Each row has a name. After each piece below comes the name of the row it's from, unless a question asks for something else. Each question is about the rows just above it.

kimon: [ 2.58 -3.36  0.15 -2.45 -2.54 -3.85  1.36 -1.09 -1.32 -1.06  4.17  2.75]
bapaz: [ 3.49 -2.34  2.00 -1.03 -1.70 -3.66  1.73 -0.24 -0.59 -0.77  0.90  2.44]
tele: [ 0.15 -2.45 -2.54 -3.85  1.36 -1.09 -1.35 -0.51  3.70  2.44  2.34 -7.92]
sop: [-1.03 -1.70 -3.66  1.73 -0.26 -0.59 -2.14 -6.84 -3.37  8.28 -4.19 -5.83]
[-1.32 -1.09  1.36 -3.85 -2.54 -2.45  0.15] is which row, read backwards? => kimon
[-0.59 -0.24  1.73 -3.66 -1.70 -1.03] is which row, read backwards? => bapaz
[ 2.58 -3.36  0.15 -2.45 -2.54 -3.85  1.36 -1.09 -1.32 -1.06  4.17  2.75] => kimon
Which row holds this, read backwards? [-2.14 -0.59 -0.26  1.73 -3.66 -1.70 -1.03] => sop
[ 2.34  2.44  3.70 -0.51 -1.35 -1.09  1.36 -3.85 -2.54 -2.45  0.15] is which row, read backwards? => tele
Which row holds [ 2.75  4.17 -1.06 -1.32 -1.09  1.36 -3.85] read backwards? => kimon
[-0.59 -0.24  1.73 -3.66] is which row, read backwards? => bapaz

Guz: [-3.69 -4.33 -3.95 -2.96 -6.41 -5.07 -5.43 -6.00 -8.60 -5.23 -5.77 -6.20
 -6.90 -3.16 -6.56 -6.52 -3.23 -4.68 -6.46 -4.89 -6.48 -3.85 -2.88 -2.54
 -1.99 -2.96  1.44 -1.21  0.29  2.07]
tele: [ 2.54  0.12 -2.82 -1.52 -5.36 -5.41 -4.76 -6.36 -7.09 -4.19 -4.59 -3.92
 -2.52 -2.10 -2.19 -2.87 -0.53 -8.56 -8.11 -0.36 -2.30 -0.76 -0.77  0.81
 -0.36 -0.32 -0.28 -1.02 -2.14 -2.38]
vudov: [-0.09 -1.78  0.18  0.41  0.54 -0.84 -0.25 -1.54 -2.25 -2.72 -1.52 -0.82
 -0.87 -3.35  1.48  1.66  3.99  4.03  2.41  2.91 -0.51 -1.01 -1.88 -2.73
 -6.96 -6.21 -8.22 -8.09 -8.38 -4.91]
Vug: [ 0.18 -1.40  0.17  0.17  0.27  1.06  0.57  1.75  1.28  1.85  2.08  1.56
  1.95  0.51 -0.08  0.53 -0.24 -1.12 -1.24 -1.84 -2.60 -2.59 -2.93 -1.64
 -3.31 -3.86 -4.17 -3.84 -4.16 -2.46]
seg: [-0.38 -0.83 -0.13  0.03  0.09 -0.19 -0.67 -1.46 -2.01 -2.21 -2.70 -2.85
 -3.99 -1.77 -3.94 -3.19 -0.83 -3.19 -3.48 -2.86 -3.08 -1.92 -2.19 -1.57
 -1.25 -2.60 -1.55 -2.48 -2.01 -0.95]
dak: [ 0.07 -0.76 -0.75 -0.89 -2.17 -1.52 -2.43 -3.83 -4.61 -1.97 -4.30 -6.68
 -7.33 -3.61 -9.53 -9.21 -6.20 -8.11 -8.56 -6.85 -8.04 -2.09 -3.47 -1.07
  1.30 -0.91  4.50  1.94  2.37  1.90]
nir: [-0.85  3.79 -0.96 -1.65 -1.71 -2.15 -0.40 -1.86 -1.35 -1.95 -1.31  0.49
  3.04  1.01  5.88  6.20  3.54  7.17  6.68  7.88  8.49  6.64  7.71  5.09
  6.21  6.98  5.40  5.98  5.97  2.54]
kimon: [ 1.36  3.87  1.07  0.98 -0.20 -2.53 -0.02 -3.33 -3.88 -6.02 -5.74 -3.13
 -2.31 -3.72  1.98  3.52  2.39  5.81  5.31  6.54  5.82  5.78  5.25  5.34
  4.01  3.89  1.89  1.61  1.13  0.94]
bapaz: [-1.10 -3.30 -1.44 -1.22 -1.53 -0.28 -1.66  2.16  1.06  2.88  2.82  2.22
  0.55  2.59 -1.50 -1.92 -2.39 -4.42 -3.78 -4.86 -5.40 -4.87 -5.04 -4.70
 -4.74 -4.68 -3.78 -3.05 -3.37 -1.67]
Which row holds this, read backwards? [-4.68 -4.74 -4.70] => bapaz
[ 0.07 -0.76 -0.75 -0.89 -2.17 -1.52 -2.43 -3.83 -4.61 -1.97 -4.30 -6.68
 -7.33 -3.61 -9.53 -9.21 -6.20 -8.11 -8.56 -6.85 -8.04 -2.09 -3.47 -1.07
  1.30 -0.91  4.50  1.94  2.37  1.90] => dak
[-2.31 -3.13 -5.74 -6.02 -3.88 -3.33 -0.02 -2.53 -0.20  0.98  1.07  3.87] is which row, read backwards? => kimon

bapaz: [1.14 7.34 1.01 0.79]
vudov: [ 1.20  0.12 -0.76  7.27]
tele: [-0.25 -7.52 -0.39 -4.06]
nir: [-0.14  1.01  7.34  7.28]
zivu: [-1.78  0.68  2.58 -7.48]
Guz: [ 0.81  7.43  1.02 -0.23]
Vug: [-1.03 -0.41  1.20 -8.00]
Zudur: [1.40 8.72 0.93 0.52]
kimon: [ 0.26  8.72  0.93 -0.14]
seg: [-1.27 -0.84  1.79 -7.33]
The row with [1.40 8.72 0.93 0.52] is => Zudur
Which row holds [-0.41 -1.03] read backwards? => Vug
Which row holds this, read backwards? [ 2.58  0.68 -1.78] => zivu
[1.14 7.34 1.01 0.79] => bapaz
Which row holds this, read backwards? [ 7.34  1.01 -0.14] => nir
[-0.76  0.12  1.20] is which row, read backwards? => vudov
[-7.33  1.79] is which row, read backwards? => seg

zivu: [ 2.69 -5.08  2.17 -0.91  7.95 -2.22 -1.18  1.99  1.43  2.30 -0.17  0.82
 -3.64  5.46 -0.47 -5.58]
Vug: [ 2.69 -5.08  2.17 -0.91  7.95 -2.22 -1.18  1.99  1.43  2.30 -0.17  0.82
 -3.64  5.46 -0.47 -4.82]
kimon: [-6.24  3.08  1.39 -3.47 -1.19  0.81  2.94  2.71 -3.44 -5.43  0.69 -3.62
 -1.77  1.10  3.64 -4.82]
bapaz: [-6.24  2.17 -5.08 -3.47 -1.19  0.81  2.94  2.71 -3.44 -5.43  0.69 -3.62
 -1.77  1.10  3.64 -0.69]
[ 2.69 -5.08  2.17 -0.91  7.95 -2.22 -1.18  1.99  1.43  2.30 -0.17  0.82
 -3.64  5.46 -0.47 -4.82] => Vug
[-6.24  2.17 -5.08 -3.47 -1.19  0.81  2.94  2.71 -3.44 -5.43  0.69 -3.62
 -1.77  1.10  3.64 -0.69] => bapaz
Which row holds [ 2.69 -5.08  2.17 -0.91  7.95 -2.22 -1.18  1.99  1.43  2.30 -0.17  0.82
 -3.64  5.46 -0.47 -5.58]? => zivu

Zudur: [-7.55 -7.10  7.00  7.03  7.00  7.03]
bapaz: [ 6.03 -6.74 -7.56 -7.10  7.00  7.03]
Vug: [ 4.51 -2.36 -9.53 -6.84  3.03  7.29]
sop: [ 4.51 -2.36 -9.53 -6.84  3.03 -6.51]
nir: [-2.36 -9.51  5.43  4.64 -1.84 -4.32]
Which row holds this, read backwards? [ 4.64  5.43 -9.51] => nir
[ 4.51 -2.36 -9.53 -6.84  3.03  7.29] => Vug
[ 7.03  7.00 -7.10 -7.56] is which row, read backwards? => bapaz

Guz: [-5.30  0.25  6.62  6.64  8.72 -9.29]
Zudur: [-5.30  0.25 -5.45 -6.83  8.36  3.29]
sop: [ 4.73 -2.43 -5.69 -5.45 -6.82  8.36]
Which row holds this, read backwards? [-9.29  8.72  6.64] => Guz
[ 8.36 -6.82 -5.45 -5.69 -2.43] is which row, read backwards? => sop
[-5.30  0.25  6.62  6.64  8.72 -9.29] => Guz
Which row holds this, read backwards? [ 8.36 -6.83 -5.45  0.25 -5.30] => Zudur

sop: [-3.64 -3.15 -0.27 -2.30 -1.75  3.64 -4.17  2.58 -0.03]
tele: [ 0.93 -3.08  0.08  6.91  0.43 -1.46  5.72 -2.83  2.28]
bapaz: [ 0.33  1.99 -0.41  3.34 -7.98  2.22  5.38  2.51  0.59]
Guz: [-2.57  1.83  3.51 -1.96 -0.27 -1.93 -2.42  0.73  1.80]
seg: [ 2.99  4.45  0.89 -2.56 -3.11  0.30 -5.34  3.16 -2.39]
dak: [-0.44 -3.95  1.33 -1.73  1.18  1.22  1.68 -0.03  2.58]
zivu: [ 1.08  2.68 -3.94 -2.97  2.05  1.84 -2.43 -1.15  2.09]
Vug: [ 2.05 -3.94 -2.97  2.68 -2.43  1.08  1.84 -3.13 -2.81]
Zudur: [-3.29 -0.40 -1.13 -7.52  4.82  4.82 -1.51 -1.99  0.46]
nir: [ 0.33  1.99 -0.41  3.34 -7.98  2.22  5.38  2.51 -1.32]
vudov: [-4.08 -3.16  2.97 -0.69 -4.55  6.70  0.24  4.68  1.34]
Which row holds [-2.30 -0.27 -3.15 -3.64] read backwards? => sop
Which row holds [ 0.73 -2.42 -1.93 -0.27] read backwards? => Guz
Which row holds [-3.64 -3.15 -0.27 -2.30 -1.75  3.64 -4.17  2.58 -0.03]? => sop
[-4.17  3.64 -1.75 -2.30 -0.27] is which row, read backwards? => sop
Which row holds this, read backwards? [ 1.84  1.08 -2.43  2.68 -2.97 -3.94  2.05] => Vug
[ 1.84  2.05 -2.97 -3.94] is which row, read backwards? => zivu
Which row holds this, read backwards? [ 4.68  0.24  6.70 -4.55 -0.69  2.97] => vudov

sop: [-2.23  3.39 -0.34  2.68  1.40 -0.23  2.97]
zivu: [-1.45  2.30  0.95  3.83  0.29 -0.45 -2.09]
kimon: [-1.20 -0.75  3.14  0.78  0.16  2.16 -2.15]
Vug: [-2.31 -1.50  2.64 -1.01  4.24  4.24 -6.05]
Zudur: [-2.13 -7.63 -4.10 -2.79 -2.34  0.33  8.77]
vudov: [-0.35  2.68  1.40 -0.23  2.97  0.60 -8.19]
dak: [-0.40  2.07 -1.81  6.17 -2.47 -0.90 -0.63]
seg: [-1.80  6.17 -2.47 -2.64 -4.36 -6.23  3.68]
Guz: [-6.07 -1.07  4.10  1.19  3.49  3.34 -4.45]
bapaz: [-0.25  0.49 -5.89 -2.51 -3.23 -5.17  5.67]
nir: [-3.05  4.78  0.57  1.74  5.38  2.81 -3.08]
tele: [-6.74  1.80 -1.48  2.45  6.02 -0.47 -0.64]
[-2.23  3.39 -0.34  2.68  1.40 -0.23  2.97] => sop
[ 5.67 -5.17 -3.23 -2.51 -5.89] is which row, read backwards? => bapaz
[ 2.97 -0.23  1.40  2.68 -0.34] is which row, read backwards? => sop
[-2.47  6.17 -1.81] is which row, read backwards? => dak
[-0.23  1.40  2.68 -0.34] is which row, read backwards? => sop

Zudur: [-3.24 -4.02 -5.01 -4.41 -0.70 -3.26 -3.30 -3.88]
tele: [ 2.03 -2.85 -1.87 -2.75  3.80  3.14  7.36 -3.08]
vudov: [-4.05  9.08  9.54  8.93  0.71 -4.70 -3.95  7.73]
Guz: [-5.31 -2.91 -4.07 -4.68  1.39 -4.69  0.86 -1.26]
dak: [-1.19  5.14  3.46  4.88 -0.73 -1.54 -3.88  6.40]
kimon: [-0.91 -1.46 -1.16 -1.42 -0.50 -0.57 -1.02 -1.74]
seg: [ 1.86  1.32  0.35  1.57 -2.84  1.49 -3.66  1.69]
nir: [ 5.87 -3.35 -2.82 -2.52 -4.87  5.89 -2.11 -3.43]
zivu: [-4.99 -2.24 -1.79 -3.35  1.25 -4.63  0.27 -0.78]
bapaz: [-4.66  3.04  4.92  2.91  1.32 -4.63 -1.57  1.69]
Vug: [ 4.56 -2.56 -4.01 -1.61 -2.68  4.54 -1.26 -2.28]
[-1.57 -4.63  1.32  2.91  4.92] is which row, read backwards? => bapaz
Which row holds this, read backwards? [-1.26  0.86 -4.69  1.39] => Guz

dak: [ 8.11  4.00 -1.16 -4.24 -2.83  5.39  3.69]
sop: [-1.95 -1.64 -0.94  4.08  7.01  5.39  3.69]
zivu: [-1.95  4.04  4.03 -1.21 -2.83  5.39  3.69]
nir: [-1.95 -7.30 -6.64 -1.21 -1.66  5.39  3.69]
Which row holds [ 8.11  4.00 -1.16 -4.24 -2.83  5.39  3.69]? => dak
[-2.83 -4.24] is which row, read backwards? => dak

